Turns, then the turns between two rows, first turn first; the first pair answered
turn Nena:
[ 1.56  1.32  0.28 -0.35  1.00 -0.25  1.88 -1.60 -0.35  1.55] |-> [ 1.24  1.03 -1.37  1.02  0.84  0.37  1.97  0.55 -1.90  0.11]
[-1.30 -1.16  0.97  1.14 -1.40 -0.40  0.67  0.56 -0.30 -1.03] |-> [ 0.54  0.04  2.11 -1.21 -0.66  0.08  0.11 -0.84  0.99  0.88]
[ 0.87  0.70 -1.90  0.90  0.55  1.27  0.07  0.66 -1.08  0.02] |-> [-1.25 -0.70 -0.49  1.93 -0.22 -0.71  0.87 -1.17 -0.14 -0.38]
[ 1.85  1.36  1.11 -2.65  0.67  1.31 -1.02 -0.45  1.23  1.72] |-> [-0.16  0.00 -1.79  0.81 -0.23  1.50 -0.48  3.05 -1.73 -1.49]
turn kuv:
[-0.77 -1.69  1.81  0.12  0.43  0.49 -0.77 -0.67  2.27  0.94] |-> [-0.19 -1.65  2.37  0.39  0.30  0.30  0.69 -1.20  0.40  1.88]
[-1.52 -0.77 -0.64  0.52 -0.40  0.42 -1.42  0.88  1.18 -2.17] |-> [-2.16 -1.59  0.72  1.20 -1.08 -0.59  0.34 -0.40 -0.26 -1.43]
[ 1.74  0.83 -0.42  0.93  0.92 -1.54  1.49 -0.12 -0.83  0.15] |-> [ 2.00  1.32 -1.24  0.49  1.26 -0.97  0.16  0.65  0.28 -0.41]
[-0.04 -0.14  0.04  0.42 -0.19 -0.50  1.08 -0.70 -1.00  0.26] |-> [ 0.80  0.64 -0.82 -0.01  0.24  0.26  0.42  0.04 -0.96  0.33]
turn bes:
[-0.27  0.34 -0.94  1.06  1.06 -1.09  0.62 -0.45  0.06  0.06] |-> [-0.75 -0.94  0.10  1.21 -0.01 -0.57  0.82  0.47 -1.00 -0.26]
[-1.29  1.09 -2.29  0.84  0.57 -1.28 -0.77 -0.09  3.07 -1.59] |-> [-2.03 -0.79 -1.67  1.74 -1.07 -0.27 -0.23  2.30  0.38 -2.46]
[-1.63 -0.66  1.33  0.49 -1.44 -0.40  0.80 -1.82  1.63 -0.06] |-> [-0.84  1.30 -1.58  1.43  0.14 -0.76  1.10 -1.71  1.57 -0.48]
turn rezep:
[ 1.32  1.04  0.40 -1.76  0.22 -0.51 -2.08 -0.71  2.86  0.55] |-> [-0.99 -0.01 -0.31  1.68 -0.20 -3.06  0.89 -2.06  0.94 -0.47]
[-1.09 -0.14 -0.56  0.95 -0.47 -1.38 -1.85 -1.35  2.28 -1.10] |-> [-1.32 -0.52 -1.29  1.77 -0.80 -0.94 -1.79  0.03  1.07 -1.99]
[-0.82  0.45 -0.75  1.83 -0.92 -0.24  0.48 -0.61 -2.26  0.01] |-> [ 0.61  0.99 -0.59 -0.23 -0.73  1.84 -1.64  1.10 -1.39  0.30]
[ 1.48  1.86 -0.58  1.39  0.07 -1.03  3.64 -2.16 -1.53  1.57] |-> [ 2.12  1.48 -1.83  1.29 -0.45  1.33  2.31  1.62 -3.06  0.45]
Now pairs of rows:
Each pair is two turns apart.
[-0.49  0.74 -0.24 -2.24 -0.28  0.41 -1.81 -0.51  1.48 -2.37] |-> [-0.83  0.20 -0.71 -1.55 -0.61  0.54 -1.71  0.50  0.62 -3.12] : Nena bes
[ 0.97  0.74  0.49 -2.46  0.28 -0.22  0.35 -0.97  0.75  1.19] |-> [ 0.26  0.27  0.67 -2.35  0.07 -0.64 -0.14 -1.06  1.73  0.66] : kuv kuv
[-1.56 -0.62 -0.18  0.16 -0.15  0.34 -1.36  0.73  1.39 -0.88] |-> [-0.60 -0.62  0.80  0.67 -0.40  0.05  1.30 -0.32 -1.90  0.84] : kuv kuv
[-1.66  0.55  1.21 -0.40  1.91 -0.74  3.42 -2.37 -1.63  0.25] |-> [ 0.30  2.32 -1.29 -0.97  3.02  0.98  2.32 -0.21 -2.26 -0.02] : bes kuv
[-1.28 -1.11 -0.22  1.95 -0.90 -0.70  2.43  0.57 -2.49 -0.44] |-> [ 2.33  1.29 -0.31 -1.02  0.55  1.44  1.18  0.86 -2.12  1.68] : Nena Nena
[ 1.44  1.73 -3.30  0.86  1.92  0.23  0.04  0.50 -0.94 -0.57] |-> [ 0.69 -1.07 -0.64  0.31 -0.50  1.77 -0.02  2.62 -3.03 -0.74] : rezep bes
[ 1.27  1.41 -1.04 -0.40  0.31  0.37 -0.19 -1.42  2.40 -0.13] |-> [ 0.23  0.58 -2.53  1.74 -0.25  0.25  0.84  0.27 -0.01 -1.50] : kuv bes
[-1.47  0.14  1.92  0.00  0.22 -0.29 -0.41 -0.45  1.46  0.73] |-> [ 0.18  1.09  0.37 -0.47  0.76  1.47 -1.01  1.69  0.08  0.71] : Nena bes
[-1.19 -0.22  0.01 -1.09 -0.02 -0.17 -0.70  0.38  3.09  0.95] |-> [-2.11 -1.03  0.05 -0.31 -0.65 -0.45 -0.46  0.87  2.50  0.17] : Nena kuv
[-0.01 -1.35  1.87 -0.75 -0.20  0.42 -2.67  1.04  1.96  0.65] |-> [ 0.85  1.25 -0.94  0.59  1.99 -1.43 -1.11 -1.33  2.28  1.19] : kuv bes
[ 2.00 -0.02  1.81 -1.61 -0.47  1.26  0.27 -0.20 -1.01  2.03] |-> [ 0.32 -0.14 -1.84  1.89 -0.22  0.23  1.07  1.50 -2.42 -0.73] : bes Nena
[-0.84 -0.01 -0.93  0.64 -0.10  0.13  1.38 -0.09  1.30  0.03] |-> [-0.78 -0.50 -0.33  0.77 -0.54  0.23  1.84 -0.04  0.35  0.27] : kuv bes
[ 1.22  0.08  0.74 -0.19 -0.34  1.17  1.01  0.96 -2.61  1.00] |-> [ 1.79  1.05  0.39 -1.74  0.49  1.62 -1.17  0.76  0.41  0.94] : rezep kuv
[-1.04 -1.61  0.72  1.40 -0.46  0.22  0.04  0.17 -1.52  0.31] |-> [ 1.27  0.71 -0.45 -0.43  1.04  1.47 -1.24  0.28 -0.45  1.31] : bes Nena
